128 stands for zero in the data rows.
Here are some points, each followed by its number:
[ 16 136 129 108 210 142 108 121 125 193 165  57  48 168  68  80 188 106
 115   0 191  13 148 192 130  92 121 165  89 196  75 208 128 157 161 175
  77  65 255  74 117  12 166 203 174 141  44 162  91 141 232 157 150 149
 130 122  86 178 110 157 114  67  57 244] 0
[125 147  95  95  84  80 135 100 139 156 101 108 118 151 104 137 138 123
 100 128 155 136 173 173  84 133 100 122 162 134 103 137 119 157 162  91
 131 126 110 118 148 153 143 155 158 155 165 135 143 126 137 121 163 128
 102  97 124 110  89 131 116 119 122 131] 1
[  0 163 179 121 255 146 104 116 126 233 206  35  37 206  70  42 183  81
 140   0 212   0 138 228 124  38 124 167 102 217  74 251 125 144 138 178
  77  43 255  53 101   0 193 195 204 156   0 182  84 130 255 151 184 151
 149 132  45 191 144 194 125  79  24 255] 2
[ 97 154  87  86 140 171  43  88  97 196 163 160  80  83  86  70 133 137
 125  89  86  81 149 147 133 115 110 106  44 153 129 132 141 171 185 122
  36  69 227  62 114  60 195 122 179 113 116 143  71 165 211 180 103 198
  61  86 110 144 115 187 119  98  68 169] 3
[ 87 182 117 175 155 193 114 124 143  95 121 166 114 143 150 142  84 170
 112 107 133 153 118  96 109 140 160 107 148  98 155 134 202 143  90 176
 159 125 126 109 133 153 125 120 120 133 104 171 102 184 113 121 101 127
 202 134 119 156 115 108  89 167 111 121] 4
[129 166  85 127 119  91 144 135 128 167  89 169 113 152 147 140 128 155
  69 106 155 168 179 141 113 129 132 164 166 118 120 112 131 117 121 131
 133 141 108 152 161 152 130 128 154 168  92 134 116 127 111 123 136  99
 142 127 126 140 107 123  94 108 168 144] 5
[119 195  63 121  95  80 165 128 154 180  83 161  92 155 152 140 126 147
  80 107 178 172 168 169 107 124 137 169 167 119 107 132 143 119 123 141
 133 146  85 161 161 179 124 132 148 180 105 133 123 137 120 131 159  93
 152 130 131 139 104 127  79 114 148 126] 6
[126 174  72  92  51  67 175 107 169 179  90 113  83 141 122 130 113 106
  96 128 200 158 169 195 104 146 119 152 150 136  85 143 135 157 158 112
 127 140  75 140 154 193 119 144 157 177 153 139 133 125 139 127 175 113
 134 112 131 118  86 135  86 125 117 120] 7
[159 147 132 108 144 128 140 166 113 127 106 161 110 145 125 101 124 151
  94 107 131 149 134 101 116 152 120 159 156 143 101  77 120 130 136 112
 115 159 104 155 149 157 112 118  97 128  90 100  92 156  94 122 119 119
 170 116 117 146 128 123 147 119 152 131] 8
[191  75 135 172  90 110 147  65 168  99 117 111 148  83 142 110 126  83
 158 139  93 173 163 181 186  92 119 124 106  79 157 175  80 182 133  95
 141 181 124 169 108 109 138 159 161 173 183 147 177 105 128 110 120  67
  93 187  65  60 115 137 113 113 158  30] 9
[165 158 111  68  86 133 105  97 192 107 105  83 136 174 106 141 107 119
 178 136  83  99 135 170  72 105  57 126 166 172  72 118 101 148 173  51
 114 116 114 105 124 161 140 150 128 141 163 105 128 191 143 100 156 147
 141  64 136  85  92 144 151 136  86 150] 10
[114 130 161 142 124 157  77 161 152  91 109 166 144 173 183 158  53 158
 128 125 114 119  78 117 111 160 130 147 130 144 133 112 127 135  91 165
 152 100 146 114 136 166 122 136 134 144 123 165 121 183  82  99  73 125
 193 133 154 169 106  97 124 142 126 146] 11
[110 171 175 139  96 177 151  79 165  85  61 145  60 173 176 123 155 162
 122 109 153 163  55  90 105  49 105 127  68  91  93 224  64 164  47  83
 142 194  92 118 199 124 115 155  88 101 169 105 221  99 100  82  78 111
 167 180  92 132  90 120 132 127 168  98] 12
[137 157 149 142 129 158  81 142 157 116 127 165 138 168 183 140  65 157
 141 124 104 149  93 140  90 168 125 161 131 146 127  93  99 136 107 148
 144 152 124 141 119 163 123 136 141 178 115 127 115 162  97  99  78 175
 211 114 122 175 108 149 140 158 139 113] 13
[113 132 124 173 135 144 114 136 133 121 109 170 146 129 160 166 100 166
 106 121 105 156 146 142 110 150 146 150 149  94 175  97 136 118 103 152
 160 141 122 145 117 130 126 131 156 157 110 166 117 110 106 140  85 137
 154 145 114 150 105 137 117 149 155  98] 14
[163 141 123  92 125 137 152 182 103 123  88  95 103 155 111 126 145 141
  96 111 111 159 139 103 105 136  83 174 151 154  94 108 101 118 139  99
 106 155 124 126 187 128 113  78  78 124  89  62 133 118  99 113 131 125
 160 102 141 147 133 136 127  90 171 148] 15
[153  90 130 137 106  90 133 132 171 107 124 125 166 103 138 130 125 120
 138 138 104 151 170 149 160 145 129 159 117  87 136  91 127 151 142  89
 123 150 118 157 103 121 107 153 151 158 148 132 141 104 115 130 129  99
  97 146 121  98 111 118 124  97 137 126] 16
[125 173  86 138 171 177  59 132 144 129 151 144 109 114 125 149 113 155
 129 133  88 118 128 121  89 137 135  98 127 145 112 127 107 159 131 146
  91 110 147 114 110 114 169 130 120 115 151 104 108 202 127 131  94 141
 136 101 109 157 101 129 162 117 105 129] 17
[ 72  59 177  94  82 130 115 126 131 105 139  89 180 143 109 152 121 107
 107 178 205  66  87  86 104 103 121  77 150 174  99 148 151 145  87 120
 184  81 129  77 131 182  65 165 119 113 169 181 140  99  94  76 140 139
 115 121 180 115 152  74 133 178 105 179] 18
[130 118 172 125 127 157  85 179 145  92 104 145 143 180 184 160  58 151
 134 130 100 115  66 117 100 162 107 151 119 160 110 115  85 137  94 146
 141 109 148 114 145 152 123 133 119 136 130 140 129 175  78  93  69 141
 194 132 170 175 102 106 131 132 136 142] 19
[145 133 119 104 145 102 117 119 131 118 150 113 142 149 137 151 114 116
 153 149 118 126 141 153 146 110 128 151 135 155 110  99 115 116 117 109
 113 152 136 140 110 125 157 130 111 126 121 132 131 124 128 124 130 121
 114 111 136 103 153 118 156 109 139 166] 20
[119 136 115 163 126 134 132 118 133 142 118 147 149 125 144 121 111 160
  98 117 131 156 154 133 138 141 141 157 132 101 161 106 128 108 119 138
 148 146 134 128 120 113 145 131 171 153 103 165 118  89 123 142 111 129
 122 143 119 139 113 141 113 139 168  99] 21
[ 83 136 100 209 158 148 112 174 111 133 147 173 124  90 147 206 114 159
  96 149 160 130 138 104  97 149 191 124 152 103 170 113 138 108  84 177
 171 110 104 148  93 118 123  82 154 100 129 162 113 109 118 142 101 110
 125 163 105 166 126 124 143 165 134 115] 22
[177 103 156 185  86 117 152  23 168  84  97 131 107  78 170 122 143  86
 167 139  82 191 130 195 172  60 123 118  84  54 163 223  68 201 112  89
 142 200  97 178 117 125 138 145 166 167 216 124 207  88 113 112 103  70
 112 199  64  56  98 143 117 117 172   0] 23
[106 144 171 120  88 186 110 158 152  84  96 135 134 173 167 141  55 173
 113 127 158 105  86  65 132 133 122 126 111 143  99 148 140 157  71 144
 154 101 140  84 154 158 107 133 117 115 138 179 154 200  88  84  70 129
 192 152 165 170  93  74  98 155 120 166] 24
[120 123 142 115 150 156 158 206 130 109  62 132 133 176 158  71 153 162
 126  96 125 101  35  61 110 160 102 158 130 184 161 114  55  64 117 141
 125 116 145 109 189 108 120 137  56  34 103 116 154 113  89 163  99 106
 141 130 162 156 106 106 167 115 168 117] 25
[105 123  90 123 122 129 128 114  87 152 143 151  98  72  82 116 149 114
 107 135 172  84 103  89 169 195 157  66 108 130 156 123 180 126 173 167
  94  77 132 111 128 116 148 140 112  68 155 131  83 145 158 195 119 127
  89 114 136 140 132 105 135 116  94 133] 26
[118 163 110 137 125 141 123 140 130 113 109 121 128 165 133 155 111 163
  97 108 127 131 149 128 121 134 130 167 157 128 122 115 127 105 116 128
 145 145 127 115 139 112 144 114 133 135  91 148 124 133 129 129 106 120
 156 117 109 138 116 117 127 134 146 143] 27
[107 188  39 168 127 100 137 142  77 212 132 178  80  79 111 105 138 137
  77 130 158 146 151 107 124 182 187  83 123  94 141 175 123 150 179 165
 103  82 126  98 154 115 187  53 159  88 143 149 154 127 179 179 177  84
 110 145  72 157 111 147 100 110 123  72] 28
[110 103 157 127 167  84 141 111 119 137 208  84 178 148 146 158 116  67
 181 201 157 104 100 115 140  68 167 101 148 151 116 153 112  88  94 135
 159 140 111 147  72 146 108 134 123 130 130 117 181  74 105  76 174 147
 110 149 140  87 214 114 199 182 126 154] 29
[169 133 117 108 160 159  38 132 131 109 153 137 131 132 140 171 104 143
 140 143  66 123 138 166  71 134  92 122 137 160  79  93  82 171 134 114
  84  99 148 145 106 142 176 144 123 128 166 100 124 209 121 121  83 175
 130  76 159 141  95 138 178  98 130 136] 30
[155 134 147  74 102 157  93  83 163  86 117 108 153 189 118 115 122 136
 155 129  66 103 142 113  61 107  83 110 167 178  76 140  99 173 153  53
 136 147 127  97 126 150 108 184 145 144 171 122 151 185 102  78 115 147
 149  72 110 100  89 122 158 156  95 179] 31
[127 167 150 147 144 177  97 129 165 120 128 182 138 172 183 117  61 149
 156  97  96 160  77 127  77 160 130 139 135 127 143 101 126 129  88 153
 155 156 118 148 124 177 120 147 123 179 110 121 106 156 120 105 101 194
 233 116 123 177 108 161 131 180 112 100] 32
[116  96 111 176 140 150 135 145 132 117 135 171 142  66 137 140  98 116
 125 129  93 175 163 147 132 143 154 111 138  59 184 103 159 139  99 141
 151 108 126 168 100 122 114 129 127 144 153 157 115 126 121 143 114 113
 120 171  95 114 108 131  99 126 118  98] 33
[149 145  96  84  63 114 149  90 189 120 100  66 127 139  93 138  94  95
 144 149 159 117 145 180 107 132 108 147 177 174  91 116 109 150 159  77
 139 138  95 126 114 176 120 158 145 164 158 147 148 133 129 117 144 150
 129  93 120  94  92 136 126 152 112 127] 34
[133 141 156 139 121 166  82 149 153  89 123 153 131 162 176 149  63 161
 130 125 123 126 105 113 107 155 133 141 123 132 116 113 148 158 107 150
 140 113 139 118 136 166 127 123 141 145 135 151 126 199  94  87  82 129
 191 117 152 159 104 101 121 139 119 156] 35
[121 138  97 112 131 118 112 113 105 154 147 159 119  92  91  92 131 125
 126 128 150  78 109  78 150 172 137  76 106 122 155 119 143 104 174 132
  88  53 143  95 118 108 160 137 124  58 146 136  97 149 166 176 135 108
  85 104 128 123 135 110 177 125  71 172] 36
[128 145  99  78 145 149  76 125 110 160 141 122  71 110  97 101 161 126
 137  76 110  78 150 197 151 130  99 156  69 179  87 122 107 147 176 124
  58 105 210  98 123  88 170 129 149 123 107 146  88 157 179 191 110 172
 104  77 141 143 115 174 107  65 102 151] 37
[130  84 173 141 140  84 137 122 112 108 174 116 152 132 120 165 139 100
 156 173 170 109 107  96 115 114 191  97 146 130 112 130 171  89 145 150
 175 132  92 140  91 168  57 115 115 123 144 135 143  86 108 102 168 167
 118 123 146 106 191 111 132 184  83 151] 38
[ 76 122 113 217 185 189 122 165 105 125 146 215 129  73 148 165  80 153
 116 131  88 192 141 133  68 141 182  90 169  39 207 105 196 132  51 176
 186  83 127 167 108 138 117  72 137 115 136 174  86 136 122 145 115 140
 149 174  92 153 110 139  80 173 106  97] 39
[141 124  86 119 145 103  71  96  89 176 132 131 106  84  54 129 208 143
 119 121  83 120 148 131 102  93 102  21 151 129 129 197 149 144 178 143
  88  71 163  95 138  87 167 140 137 108 160  81 108 142 182 152 190 128
  60  96  88 129 127 151 134  90  71 118] 40
[129 164 101 128 138 145 162 172 121 110  76 105 111 160 124 105 156 156
 120 103 135 134 105  88 105 151 118 172 160 153 147 116  88  88 142 133
 128 149 123 119 177 113 114 102  77  95  80  91 155 110 110 135 124 126
 145 115 130 153 116 130 137 118 179 120] 41
[161 121  83  93 140 126 144 146  91 147 129 145  84  64  91  83 165 109
 110 125 145 140 153 128 150 152 137 120 118 158 112  79 124 141 146 127
  71 133 125 171 130 141 136 134  84 102 143  82  84 150 106 184 119 110
  82 114 139 135 125 124 132  78 150 107] 42
[121 139 129 154 139 162 178 178 130  92 109 104 140 149 153 145 164 142
 125 128 102 131  91  85 145 115 121 144 117 118 131 177 122  87 106 163
 139 145 104 115 144 122  91  95 112 119 121  98 168 137 102 131 121 102
 166 158 175 146 142 102  97 145 156  88] 43
Which point above is nearest to each new point? Its number follows each.
[115 132 141 159 136 171 190 174 143  84 117 104 143 141 164 125 170 144
 124 125  98 130  81  76 160 101 125 134  98 113 129 189 144  97  91 165
 142 144  98 108 143 123  74 113 120 114 133 107 174 153 102 129 119  87
 164 177 178 140 134  90  75 151 146  97] ~ 43
[ 66 197  69 207 167 153 132 154  67 219 107 179  89 106 133 111 146 181
  65 111 130 157 130 103 103 158 175 108 124 116 178 189  99 102 134 192
 146 125 140  72 152  90 170  16 163 118  84 147 121  88 160 181 139 117
 125 159  65 215 111 185 113 147 152  56] ~ 28
[143 151 111 118 134 146 148 197  97 118  86 107 106 145 119 137 134 150
  88 113 110 158 137 109  94 141 103 182 171 160 108 105  98 120 124 118
 120 151 123 121 173 134 122  65  80 122  79  78 137 124  99 119 120 128
 154 117 127 163 133 133 131 105 183 131] ~ 15
[ 97  47 205 168 185  88 174 163 122 127 224 143 207 120 212 141 117  45
 206 208 111  93  50 115 178  72 173  73 113 102 185 177 127  61  39 177
 176  82  98 159  57 171  86 145 125  99 174 109 164  91 106 106 175 112
 104 206 223 112 225  83 169 189 109 108] ~ 29
[139 126  86 119 141 105  76  96  96 170 129 128 106  83  53 128 197 142
 119 122  87 123 150 134 106 102 101  33 146 125 127 187 149 146 177 136
  89  79 163  92 136  89 169 138 135 108 159  91 103 147 177 151 179 126
  65  93  89 127 119 148 130  90  73 122] ~ 40
[ 98  64 188 174 180  94 169 157 130 121 206 134 201 113 200 139 126  61
 186 198 115  99  62 117 179  77 172  93 107 107 184 173 130  69  46 178
 168  92 102 151  62 162  88 145 130 109 162 116 161  99 101 109 159  89
 101 209 214 117 208  80 154 175 125  96] ~ 29
[141 140  92 119 130 114  90  97 115 160 128 120 104  82  60 123 174 140
 121 118 105 124 144 140 116 118 107  59 144 126 132 157 153 148 169 129
  89  84 159  97 137  97 163 144 129 113 151  97  91 145 169 149 163 127
  84  98  88 124 111 143 127  93  72 136] ~ 40
[157 103 125 118 133 105  67  81  90 147 138 134 141 129  81 137 180 147
 129 118  86 123 158 136 101  85  82  49 164 134 135 171 137 130 147 122
 122  95 163 106 143 102 172 162 138 113 142 105 121 136 179 118 190 131
  65  93 104 117 143 152 147 110 115 129] ~ 40
[133 162  96 137 146 129 130 148 131 142  97 162 125 143 147 144 118 159
  79 114 130 155 169 112 121 133 138 165 167 117 129  94 124 110 114 134
 138 155 122 150 144 136 124 127 138 160  77 132 100 137  88 119 107 103
 163 135 114 143 121 113 106 122 171 137] ~ 5
[  0 153 165 119 249 145 104 118 126 222 194  45  42 196  66  54 187  91
 132   0 209   0 142 220 123  52 124 167 100 211  72 240 128 150 144 179
  80  49 255  59 104   0 184 201 192 149   1 175  87 134 255 155 174 150
 142 130  57 189 132 183 121  75  33 255] ~ 2
[126  98 152 106  66 135 121 129 103  97 107 114 141 132 108 145 113 139
  95 126 156 113 127 126 136 151 106 131 134 132 114 104 169 136 129 126
 138 103 129 114 157 149 110 132 134 125 145 160 128 137 120 118 104 140
 118 115 146 122 107  96  95 129 137 144] ~ 27
[175 140 139  86 118 127 150 160 108 127  99 105 101 156 109 131 137 141
 104 112 122 149 155 115 124 144  80 165 141 138  85 106 112 111 147  96
 107 157 122 134 179 124 119  98 102 131  96  78 117 127 110 116 129 125
 159  99 153 136 131 133 122  89 158 159] ~ 15
[ 76 152 133 192 141 173  91 111 107 142 108 173 139 151 156 138 104 190
  81 109 136 150 125 123 102 148 147 139 135 114 193 105 149 106 104 190
 175 145 146 107 139 119 139 114 176 162  78 179  88 101 116 141  73 159
 160 139 107 189 101 164 110 182 173  80] ~ 14
[186 100 136 141 118  63 180 103 198 121 101  96 135 104 138  79 136 113
 183 145  97 173 124 132 169 116 176 150  95  79 112 126 126  97 184 109
 120 184  91 174  96 132  87 117 110 182 131 130 148 115 118 119 158 128
 139 157 117  71 108 136  74 118  94 117] ~ 16
[154 136  75  91 157 140 149 172  96 150 111 140  78  79 100 104 172 124
  94 122 130 158 159 117 135 134 124 145 138 165 101  75 106 130 139 133
  77 150 129 172 148 141 116 113  74 118 118  68  89 141  84 165 114 117
 112 117 132 145 130 126 124  79 167 110] ~ 42
[137 100 163 104  80 133 136 146 100  96 102 104 131 136 116 128 123 147
 105 114 139 121 113 119 134 156  94 139 128 133 120 106 152 125 127 124
 125 110 134 115 175 138 116 120 122 112 135 131 131 145 123 119 108 130
 131 116 152 128 108 102 101 117 140 151] ~ 27
[162 123 119  90 117 114 120 134 102 128 113 140 128 128  93 126 143 143
 103 120 134 134 159 128 133 153 101 137 145 130 110  65 140 126 155 108
 104 141 125 148 143 132 141 140 106 117 120 129 100 141 128 147 119 140
 110  96 126 117 120 124 137  98 152 143] ~ 8
[133 128 148 130 165  94 152  99 152 133 174 101 165 141 143 113 123 107
 162 157 132 137 143 132 154  87 146 126 144 120 131 126 115 110 101 102
 132 159 119 149  95 121 144 157 136 130 119 118 161  99 121 100 156 114
 111 141 123  97 164 113 175 131 140 168] ~ 20
[ 87 119 152 101 129 127 117 138 119 148 124  81  99 171 100 125 135 124
 103  46 141  67 159 197 125 130  82 193 113 158  89 167 124 137 162 135
 113  98 205  91 139  61 143 158 172 160  55 152 105 108 191 143 131 169
 152 107 129 154 113 158  92  80 106 184] ~ 37
[123 160  97  93 152 107  96 106  91 177 131 169 113 133  83 114 222 167
  83  97  64 147 179 124  81  72  78  47 145  98 118 161 146 153 155 105
  78 102 144 116 169 101 154 174 132 129 153  59 102 173 145 128 195 110
  76 103 121 126 105 131 106  71 116 161] ~ 40
[ 90 163  75 166 140 175  85 134 118 140 137 163  87  78 131 143  99 153
  88 132 127 134 128 127 122 162 168 119 123 142 139 124 146 150 120 177
 116 105 149 107 119 114 151 108 141 124 123 154  97 154 125 152  78 140
 140 128  98 171 107 135 110 136 135 112] ~ 17
[134  82 147 155 126 108 165 124 157 105 143 118 178 103 165  94 125 105
 132 155 102 148 136 133 173 109 134 127 103  90 156 146 139 136  99 125
 131 123 114 137 103 142 110 163 148 148 152 134 147 128 111 120 138  75
 105 173 177 102 127  88  95 123 156 109] ~ 16
[ 90 135 108 111 107 106 149 132  49 213 137 149 102  93  90 114 182 127
  99 129 149 134 101 108 142 155 127  86  70 112 145 180 145 126 165 158
 116 122 120  74 154 114 142  68 137 113 130 106 119  58 206 174 185 169
 100 112 125 176 162 177 117 130 110  86] ~ 28
[144 110 173 148 115 136 143  86 171  83  90 119  94 131 184  96 169 117
 164 115  97 171  81 143 125  96  98 136  63  76 134 178  70 167 108  84
 120 185 105 152 171 128 100 156 130 133 196  79 206  96  92  94 107 102
 138 151  95  95  89 134 135 101 153  86] ~ 12
[ 97 156  87  88 138 168  44  88  96 195 161 160  79  85  84  65 132 136
 127  88  91  82 154 143 136 114 112 104  42 155 131 130 138 170 184 120
  33  68 226  57 117  58 194 121 179 113 116 144  69 165 211 182 104 195
  61  88 105 148 114 184 124  97  67 172] ~ 3
[156 133 144 119 137 121 117 133 138 120 110 153 106 156 152 120 124 145
 117 111 140 151 134 111 113 152 117 148 137 125 118  93 110 133 133 121
 118 155 119 152 166 147 113 163 123 146 110 101 115 129  76 102 104 133
 166 109 140 142 117 126 135 111 146 139] ~ 8
[142 136 113  90 141 110  86 101  98 159 122 155 122 132  79 119 201 160
  97 105  71 146 183 130  92  83  74  65 154 110 124 144 146 147 153 100
  91 108 151 125 166 105 152 174 132 129 140  76 102 164 141 121 180 118
  81  92 126 115 114 135 115  76 127 151] ~ 40
[151 124 128 105  96 116 127 142 112 112 111 104 128 136 110 144 113 137
 105 120 132 144 160 137 119 154 101 159 146 136 106  93 131 134 138 103
 120 137 129 127 156 131 137 109 115 135 115 114 128 121 129 114 123 135
 131 103 137 127 121 123 130 102 150 147] ~ 27
[ 97  55 198 173 183  87 171 158 125 125 216 140 209 115 209 141 119  49
 199 206 112  94  57 121 176  72 170  86 113 107 185 177 130  67  40 174
 173  82 101 154  59 166  89 145 129 102 172 110 160  94 104 109 171 104
 101 206 222 112 220  81 167 185 114 105] ~ 29
[138  51 169 140  95 113 164 129 156 101 123 109 179 101 154  83 120 101
 133 156 107 131 131 138 180 137 121 116 110  99 150 152 121 149 116 116
 136  97 122 121 119 158  99 171 174 139 180 155 154 135 101 119 122  85
  99 164 184 101  98  78  84 131 143 104] ~ 16
[131 136 132  94 125 118 122 125 122 117 141 106 151 159 117 169 139 138
 133 132 131 114 125 118 120 104 106 136 144 136 110 115 146 102 117 116
 131 148 117 125 133 127 134 136 111 125 110 112 131 110 145 110 149 144
 139  95 145 113 161 120 158 130 128 173] ~ 20
[ 97  46 207 165 187  87 173 163 115 128 227 140 211 120 211 142 115  43
 214 212 109  93  47 114 176  70 174  75 109 104 183 177 132  60  34 175
 180  77  99 159  54 172  84 140 128  97 175 109 166  90 111 109 180 115
 104 203 227 108 229  88 172 190 106 112] ~ 29
[152 130 151 133 103 123 146  93 157  93  99 113 108 130 157 123 147 123
 143 123 102 165 119 145 133 111 103 140  94  87 122 154  89 153 122  90
 118 171 110 141 160 126 123 138 128 137 164  99 182 103 112 104 111 106
 143 141 105  99 105 131 118 103 159 100] ~ 16
[128 103 139  88 139 102 153 154  59 127 135 109 143 159 111 142 147 102
 140 156 133  94  88 107 118 157 114 133 142 158 149 110 157  93 142 126
 134 126 102 125 125 144 157  95  35  65 109  79 119 119 150 161 161 149
 107 101 163 142 187 122 196 125 147 132] ~ 20
[130 159 113 104 110 139 105 105 163 126 128 109 121 116  95 133 121 121
 142 126 137 118 119 139 124 142 103 104 127 134 130 103 144 149 150 119
 101 116 131 120 129 139 141 163 109 144 146  97  96 169 147 122 139 148
 141  90 121 123 105 136 128 121  93 139] ~ 17
[ 59 132 148 171 134 207 104  83  59 176 137 174 104  83 100  85 143 186
  74 111 139 159 109  97 129 119 124  71  72 124 180 160 192 151 126 186
 135 121 183  50 178  85 139  63 171 141  99 175  51  93 177 151 122 186
 114 110 117 189 124 203  35 159 132 101] ~ 21
[159 120 145  80 132 126  74  94 112 126 122 126 153 152  93 138 157 152
 136 124  59 125 162 141  96  94  49  97 152 123 131 101 130 126 151  80
 104 105 161 114 146 102 168 159 136 114 120 101  93 145 147 113 147 147
 106  71 155  95 124 141 143 101 131 167] ~ 20
[154 134 118  95  89 109 147 139 118 121 103 121 123 134 101 120 114 126
 112 121 159 134 133 129 133 168 102 161 152 143 118  74 146 115 159 106
 117 135 105 147 144 150 131 115  89 120 107 124 102 131 140 143 133 133
 138  93 124 115 120 127 137 115 144 135] ~ 8
[124 119 117 107 132 104  94 110 105 139 153 119 149 124  96 156 137 126
 126 144 136 112 133 131 118 111 119  96 151 134 142 113 139 110 132 130
 122 111 144 117 119 120 149 151 123 117 123 110 117 103 150 117 151 150
  93 100 134 117 158 131 168 126 126 155] ~ 20
[127  77 137 149 113 113 136 138  92 107 157 174 149  83 104 167 137 120
 132 157 160 131 115 107 133 156 160  80 133  83 158 118 217 114 127 177
 164  96  99 149 103 162  84 123 116 109 147 148  99 117 140 145 147 147
 118 129 164 119 169 111  99 161  93 105] ~ 38
[141 110 149 103 161  87 104 106  91 150 185  92 173 180 128 195 131  89
 186 182 140  91 101 140 113  62 121 109 177 182 128 137 126  69  94 144
 158 145 144 145 102 125 168 125 101 108  94  97 134  73 156  90 184 154
 121 111 153 103 239 145 226 162 143 148] ~ 29
[142 159 163 142 121 161 128 107 142  91  84 139  65 161 171 134 142 154
 129 111 128 170  76 123  73 101 104 139 106 112  91 176  65 172  93  92
 133 194  91 141 188 139 119 111  98 106 156  84 187 119  94  78  91 130
 177 129  90 135 101 136 149 116 164 103] ~ 12
[134 130 112 139 123 120 143 121 155 117 118 135 142 123 133 130 118 144
 106 125 130 157 170 124 147 130 142 146 144 105 132 116 138 138 125 115
 133 148 116 142 130 130 123 150 149 151 114 144 132 121 110 122 121 108
 130 139 124 116 113 110 114 118 153 124] ~ 21
[149 185  63  97  39 100 179  79 243 120  92  69  98 129 111 139  63  76
 167 136 200 131 143 193 165 148 128 182 131 159  82 103 122 139 161  97
 124 140  69 144 112 193 111 116 137 179 139 144 141 146 142 111 143 117
 150 112 130  82  93 135  93 144  85 112] ~ 34
[ 88 157 137 106 153 136 100 109 107 206 172 130  90 122  97  78 120 119
 153  95 140  75 124 128 148 137 124 121  61 138 139 142 115 127 173 123
  86  86 197  64 122  56 184  96 190 102  81 141  89 108 212 158 133 179
 106 106 101 154 165 182 141 132  66 187] ~ 3
[170 116 155  90 134 108  78 127 128 122 123 145 153 158 130 147 132 151
 116 123  84 141 156 153  81 127  62 127 154 120 105  80 118 156 144  92
 108 118 134 147 146 143 149 172 139 154 136  89 114 165 111  94 126 155
 132  85 172 116 109 132 141  91 152 156] ~ 30
[133  64 173 148 124  86 135 148 136  91 145 147 165  96 127 152 150 124
 140 150 152 125 123 110 141 143 172 116 111  92 143  98 174  99 137 151
 166 107  95 162  94 150  57 128 127 121 153 149 120 120 108 128 140 114
 108 139 158 112 142 104 125 150  91 128] ~ 38
[129 145 135 103  77 206 135  69 132  76 125  89 108 153 107  96  88 106
 115 123 145 110 167  75  70 121 159  89 173 170  67 176 191 221 141  68
 175 119 115  72 137 186  68 131 140 144 186 190 188 179 100  72 128 149
 141 103  89  97 104  85  77 198  82 168] ~ 31
[140  99 193 148 112 136 147  91 184  79  86 124  91 130 206  70 172 113
 175 112  92 161  50 140 121  90  94 133  51  76 144 195  52 171  92  84
 121 175 105 147 182 134  92 170 134 125 219  76 221 100  85  92 102  99
 142 163  99  99  77 130 143 107 148  81] ~ 12
[132 162 137 163 121 151 126 110 154 102 102 145  98 143 166 156 119 151
 122 123 123 170 118 136 105 102 137 146 116  98 112 168  78 161  91 108
 143 181  99 144 141 134 126 122 126 137 142 119 175 125  97  90  85 114
 164 159  91 132 103 122 125 126 163  94] ~ 27
[151 157  50  73 154 143  90 108  84 154 148 166  78  78  79 115 148 121
 123 138 129  96 148 131 158 164 140  99 109 165 102  79 141 129 191 124
  45  95 140 155 102 129 179 135  82  66 154 128  69 201 138 217  95 140
  84  77 133 116 115 132 162  89 110 136] ~ 42
[134 164  94 119 126 124 107 133 132 137 115 125 125 139 119 151 133 151
 120 118 103 127 148 142 111 124 107 130 150 126 116 130 122 130 143 114
 109 109 135 108 143 123 161 119 130 127 127 119 128 155 153 122 148 123
 119 101 119 128 109 129 120 104 125 148] ~ 27
[118 140  78 106 131 126 105 115 116 147 138 107  78  97  76 120 155 120
 125  90 162  89 152 157 147 161 138 130 102 161 109 119 129 146 167 144
  78  99 178 116 122  92 158 150 140 107 123 136 100 138 163 180 111 132
  90 102 121 145 107 133 128  82 101 156] ~ 37
[129  72 148 155 123 112 143 152  92 108 169 191 150  75 114 178 130 116
 145 159 148 137 112 106 124 154 175  76 133  66 162 114 219 107 117 182
 177  92  90 165  93 173  72 111 107 102 150 147 101 121 140 154 148 153
 122 138 165 120 179 113  99 172  82 100] ~ 38
[148  98 122 177 143 107 154 135 174 113 138 128 173  90 160 115 112 105
 139 140  77 167 179 152 179 115 159 148 120  83 161 114  81 136 115 100
 141 146 119 174  77  97 121 148 147 165 145 144 158 109 104 129 117  61
  98 195  87  95 117 118 129 112 156  95] ~ 16
[129 120  95 100 129 133 114 110  88 148 140 141 108 103  94 116 149 119
 110 136 131  94 124 126 147 185 143  95 106 139 146 100 169 135 158 143
  91 106 147 126 123 110 172 156 103  77 158 129  82 172 150 193 100 134
  68 108 134 140 116 108 137  93 123 141] ~ 26
[134 156 119  94  60 177 125  39 198  82 115  66  99 158  95 122  67  85
 150 135 172  96 153 124  81 135 159 108 181 213  48 160 143 219 172  70
 173 109 103  92 116 216  64 127 157 172 187 177 161 179  81  56 130 137
 149  87 102  85  92 102  89 197  57 149] ~ 34
[150  80 144 142 112 102 130 140 184  96 114 123 150 110 159 108 153 115
 160 124  94 158 145 152 145 152 115 149  86  77 143  92  91 163 130  82
 126 151 117 166 128 117  89 155 140 153 174 106 159 104  91 119 121  78
 104 151 104 103  99 127 122  85 137 123] ~ 16
[ 80 140 159 113 143 143 106 116 112 192 144 102  84 148 101  68 131 129
 128  45 135  73 130 170 140 120  95 155  62 157 124 185 108 133 168 132
  95  88 224  45 144  36 160  94 190 147  46 150  87  90 220 140 158 166
 134 106 104 166 136 203  97  99  76 193] ~ 37
[147 147  62  77 155 139 102 118  92 145 140 151  97  75  75 106 156 119
 122 135 143  99 136 138 155 171 138  97 116 167 117  76 128 125 175 128
  57  93 138 154 108 129 175 138  73  67 153 131  74 185 134 218 104 130
  84  81 136 117 112 124 168  96 118 121] ~ 42
